(in the rows, 128 means zero)
One turn moves each row of this set onto another row. After a few examples, where does it send each row asked below?
j_99: [159 125 154  92 110 126 133  87 111 134 103 113 137 126 136 124 137 108
 119 117 134 120 118  72 134 101 128 139  92 117]
j_434: [154 130 120  86 127 124 118  97 121 152 145 136 116 113 141 114 118 135
 122 113  94 156 137  97 110 131 120 110 121 123]
j_652: [173 113 131  82 124  70 128 116 104  92 115 152 120 146 162 131 126 122
  89 119 101 140 143  94 131 138 152 108  94 114]
j_988: [186 133 117 101 115 104 140  98  85 135 125 121 141 131 113 124 143 133
  79 122 110 121 161  85 158 141 171 121  95 128]
j_393: [185 122 125 117 111 111 146 106  83 134 123 126 140 129 116 127 144 129
  81 125 122 128 161  91 158 145 167 122 110 120]
j_600: [181 128 118 101 116 102 148 100  72 135 122 119 139 132 111 133 141 133
  81 117 115 123 164  96 152 131 169 118 102 124]
j_243: [128 133 139  94 146 115 147  97 127 132 113 130  93 135 138 125 161 127
 102 129 120 126 123 117 175 130 131 101 105 118]
j_760: [140 125 116  81  96  86 152  88 107 148  97 124 144 136 120 120 126 140
  97 124  95 126 134 100 115 132 109 116 111 148]
j_623: [177 122 134  82 131  79 135 121 109  93 118 156 116 146 158 134 128 116
  95 120 103 139 154 103 130 120 145  93  84 115]
j_540: [156 141 156  97 105 127 143 101 113 135  99 111 134 120 135 130 147 109
 113 115 134 116 128  71 135 104 125 130  90 113]
j_798: [158 131 152  95 104 130 141  93 103 134  96 114 134 122 128 124 147 107
 112 115 129 118 122  74 135 102 122 141  92 116]
j_763: [159 130 126  93 132 128 109 107 126 147 149 131 113 132 155 110 126 145
 115 112  98 156 133 102 113 136 125 105 122 124]
j_324: [168 127 123  86 134 124 115 105 123 149 135 133 125 117 145 106 110 140
 122 121 101 164 133  94 119 133 119 103 121 122]
j_250: [144 129 113  92 101  89 154  95  98 146  91 124 148 130 127 119 123 143
  90 123  95 126 134  90 115 138 111 118 105 148]
j_888: [184 118 123 104 110 106 152 106  79 132 116 118 140 128 111 126 142 128
  80 123 117 122 164  88 151 138 167 122 102 124]
j_568: [130 137 150  88 149 121 144 101 122 132 118 130 103 129 135 130 160 126
  95 123 119 127 121 108 181 134 133 108 100 116]
j_369: [174 122 138  79 124  79 120 120 113  93 119 149 119 154 159 128 126 124
  98 121 105 144 143 109 134 123 148  92  98 112]
j_463: [161 133 121  93 123 118 119 101 118 155 140 134 111 121 151 101 128 144
 121 115  86 161 135  94 115 138 128  98 120 119]
j_380: [144 133 115  88  94  92 154  95  99 139  97 124 144 130 131 126 123 142
  93 122  86 122 131  96 121 129 102 111 108 149]
j_736: [159 127 122  95 133 120 115  89 115 147 137 129 115 119 146 101 119 141
 119 114 101 158 135  95 110 136 113 116 123 119]
j_311: [172 118 131  76 128  71 130 119  99  96 119 151 124 141 160 136 134 122
  99 120  98 142 154 108 131 130 147 100  88 116]
j_714: [129 138 153  96 147 119 143  96 123 135 112 128  95 133 143 113 160 126
  94 118 111 133 114 111 174 130 137 102  94 122]
j_515: [140 127 146  97 147 123 139 101 118 127 107 128  98 126 136 120 148 126
  88 129 126 132 112 111 185 128 138 106 102 122]
j_323: [143 124 119  86 107  85 148  96  98 143  86 136 147 138 130 117 124 149
  83 125  95 126 133  97 121 137 102 118 105 150]
j_520: [132 140 146  96 152 116 128  96 125 126 117 130  96 145 142 121 158 129
  94 123 120 135 119 122 175 130 135 106 104 125]
j_23: [175 118 142  81 130  63 128 102 108  93 118 156 119 146 155 124 131 121
  90 120 109 141 151 110 135 132 143 105  91 111]
j_667: [158 129 157  91  98 131 131  91 104 139 101 120 127 118 138 124 147 115
 104 119 128 113 126  78 135 101 128 135  87 106]
j_929: [179 124 139  77 122  74 134 110 109  95 116 146 117 147 159 128 132 121
  99 120  99 146 143 105 138 128 159  98  86 104]
j_549: [163 125 113  86 135 127 120 100 126 151 143 133 115 128 142 112 122 137
 124 110  88 156 138 105 112 136 124 112 119 122]
j_940: [153 134 153  96 102 131 131  96 104 132 100 111 131 121 136 129 149 112
 114 110 127 119 133  74 137 101 124 143  86 112]
j_644: [136 132 115  89  96  92 150  93  90 142  92 127 148 140 133 116 121 140
  96 132  89 129 129  96 123 135 107 112 106 138]
j_852: [186 123 120 104 115 109 145 109  74 139 119 126 141 137 115 132 150 125
  81 117 112 129 163  96 149 140 165 122  93 128]
j_487: [129 122 146  97 149 123 139 100 120 137 118 135  97 136 148 126 158 121
  91 126 122 130 114 105 177 142 140 110 104 123]

j_323 moves to j_99
j_311 moves to j_434
And these:
j_763 moves to j_520
j_487 moves to j_23
j_549 moves to j_243
j_667 moves to j_988
j_888 moves to j_250
j_940 moves to j_600
j_852 moves to j_760
j_652 moves to j_736
j_463 moves to j_714

